In the rows, 128 means zero.
The rows of T fall into 3 groups, and each row is roughly a mix of its group's hidden directions.
T:
[[107 128 115 118 172 138 102 113  92 144]
 [110 121 127 129  75 116 160 114 149 142]
 [110 126 146 179 117 127 162 144 147 135]
 [ 89  88 132 125 135 122 100 138 134 161]
 [131  75 102 117 104 134 114 138 148 144]
 [ 96  93  94  99 125 109 117 142 128 143]
 [131 113 150 126 109 189 142 127 118 118]
 [137 160 153 133 138 140 154 117  92  95]
 [125 157 175 147 134 140 149 120  99 113]
 [140 150 179 150 135 141 160 123 122 115]
 [133 128  90 151 128  84 139 132 161 134]
 [122  74 114 132 125 163 133 120 106 144]
 [ 75 130 151 141 155 141 132 125 130 154]
 [100 126 136 157 126 103 163 158 153 137]
 [100  95 154 126 114 172 142 143 121 126]
 [173 128 135 115 114 158 115  96 102 127]
 [157 138  90 105 111  98 135 103 139 112]
 [135 124 174 123 110 167 156 144 124 136]
 [171 107 108 152 112 149  95 123 137 132]
 [133 131  83 112 148 126  92 114 104 108]
 [128 109 149 132  89 146 154 140 142 167]
 [122 133 142 165 138 145 160 171 131 112]
 [145 148 157 152 133 114 173 131 143 103]
 [ 87 112 134 142 142 140 172 153 121 123]
 [120  95 102 111 121 143 102 128  82 119]
 [133 124  89  94 151 139 112 115  92 119]
 [174 163 129 160 129 131 132 115 141 108]
 [154 145 169 121 115 159 126 113 122  95]
 [162 171 115 121 101 128 105 110 124 110]
 [123 134 157 152 104 113 163 150 162 134]
 [140 117 127 101 123 144  81  95 109 144]
 [156  98  97 128 106 150  90 132 134 121]
 [160 154  97 130 140 143 117  87 116 114]
 [107 130 126 152 136 114  75 124 144 157]
 [105 105 118 109 155 164 135 109  92 127]
 [126 123  85 114 164 122  94 108 122 141]
 [ 97  82 127 124 113 133 118 130 122 170]
 [127 127 123 106 108 126 117 100  96  80]
 [140 141 135 163 146  92 148 135 164 112]
 [115  99 150 148  98 130 121 142 156 165]
 [102  88 134 151 135 135 137 153 119 166]
 [169 150 132 128 101  88 132 144 144 115]
 [110 163 147 113 143  96 151 159 136 110]
 [120 103 107 132 163 160 122 121 125 169]
 [ 89 131 172 135 130 112 155 150 131 143]
 [143 126 143 179 139 116 135 111 137 167]
 [155 163 105 106 121 132 120 124 132  83]
 [114 145 162 168 124 124 169 131 140 141]
 [100  97 135 146 149 159 139 126  93 146]
 [117  89 119 163 146 127 116 156 134 159]
 [174 102 116 107 118 139 103 101 111 128]
 [132 129 170 124 106 177 131 129 113 111]
 [104  69 118 114 128 141 113 134 112 143]
 [114 145 156 158  99 114  94 132 142 152]
 [143 165 176 132 117 153 151 122 130 130]
 [107  80 149 134 101 135 145 132 129 157]
 [158 176 158 142 126 121 148 126 143 142]
 [137 167 131 147 120  95 145 137 161 105]
 [ 92 104 146 163 123 125 141 153 148 151]
 [144 144 118 156 107 102 130 135 171 100]
 [106 103 104 118 152 141 119  93  91 130]
 [144 147 157 109 151 152 157 110  99 112]
 [130 161 118 151 132  71 136 118 136 122]
 [146 126 113 132 121 131 170 134 118  76]
 [147 142 164 109 120 115  97 135 148 164]
 [135 145 159 163 133 117 172 138 145 113]
 [ 85  97 119 156 132 123 145 154 121 149]
 [106 104 157 154 112 139 130 138 141 172]
 [ 98  90 131  88 137 136 105 130 104 131]
 [139 169 143 144 130  88 154 145 147 129]
 [170 156 109 114 149 129 102 109 117 106]
 [126 146 106 119 164 124  96 110  96 103]
 [153 136 142 126 183 133 103 132 108 112]
 [127 115  89 122 164 127  96 110 126 157]
 [130 125 174 134 101 170 151 134 126 130]
 [ 91 161 148 117 154 107 159 135 123 122]
 [173 151 123 101 119  92 110 135 136 119]
 [164 130 142 131 164 154  96 126 104 116]
 [119 142 140 147 113 104 161 151 169 145]
 [155 156 170 115  94 131 115 134 144 118]
 [ 91  99 108 118 163 109 134 126 103 143]
 [135 135  97 115 158 125 104 112 101  89]
 [129 145  65 148 124 124 130 129 115 111]
 [146 181 124 107 117  96 130 131 142 113]
 [145 152 107 169 131 165 131 111 150 124]
 [111 144 127 148 156  87 128 129 144 167]
 [136 153 175 148 123 138 165 125 122 110]
 [ 72 106 135 155 126 132 123 146 148 134]
 [115 123 173 154 149 156 152 119 108 134]
 [138 129  87  87 104 122 113 123 134 100]
 [166 130 149 143  93 138 159  99 128 128]
 [ 78  99 131 129 146 130 153 157 122 132]
 [141 136 119 165 116 108 161 144 164 110]
 [132 109  86 107 138 122  80 117 127 124]
 [156 103 118 163 169 120 111 144 128 140]
 [144 129 158 154  91 152 163 139 135 120]
 [118 114 167 156  99 135 151 143 148 152]
 [123 111 121 133 105 111 150 153 174 155]
 [119 140 158 103 155 135 102 113  86 127]
 [ 99 112 105 127 145 121  84 129 124 164]
 [106 108 100 156 154 105  97 132 143 111]
 [163  90 112 161 110 139 110 129 142 142]]
One row of each group comes first, with its name. Which group is each row after those in?
[135 105 103 128 149 184 130 116 117 143]
J
[114 107 113  98 124 150  84 121 106 149]
Q
[131 122 107 104 139 144 122 119  75 100]
K

[129  93  91 109 139 130  88 113 117 140]
J
[109  97 144 163 131 164 126 120 101 144]
K
[102 110 116 143 134 126  75 125 125 160]
K
[130 153 100 157 131 112 151 101 116  92]
J
[114  89 131 136 138 164 113 116 111 164]
K
[125  86  94 159 136 114 142 129 124 157]
J
[139 135 115 164 101 107 135 139 158  91]
K
[130 100 116 169 105 118 167 118 112 124]
J
[117 123 167 138 103 110 157 166 142 132]
J
[118 104 130  92 141 151 113 101  89 133]
J
[131  95  69 106 132 126 123 134 125 117]
K
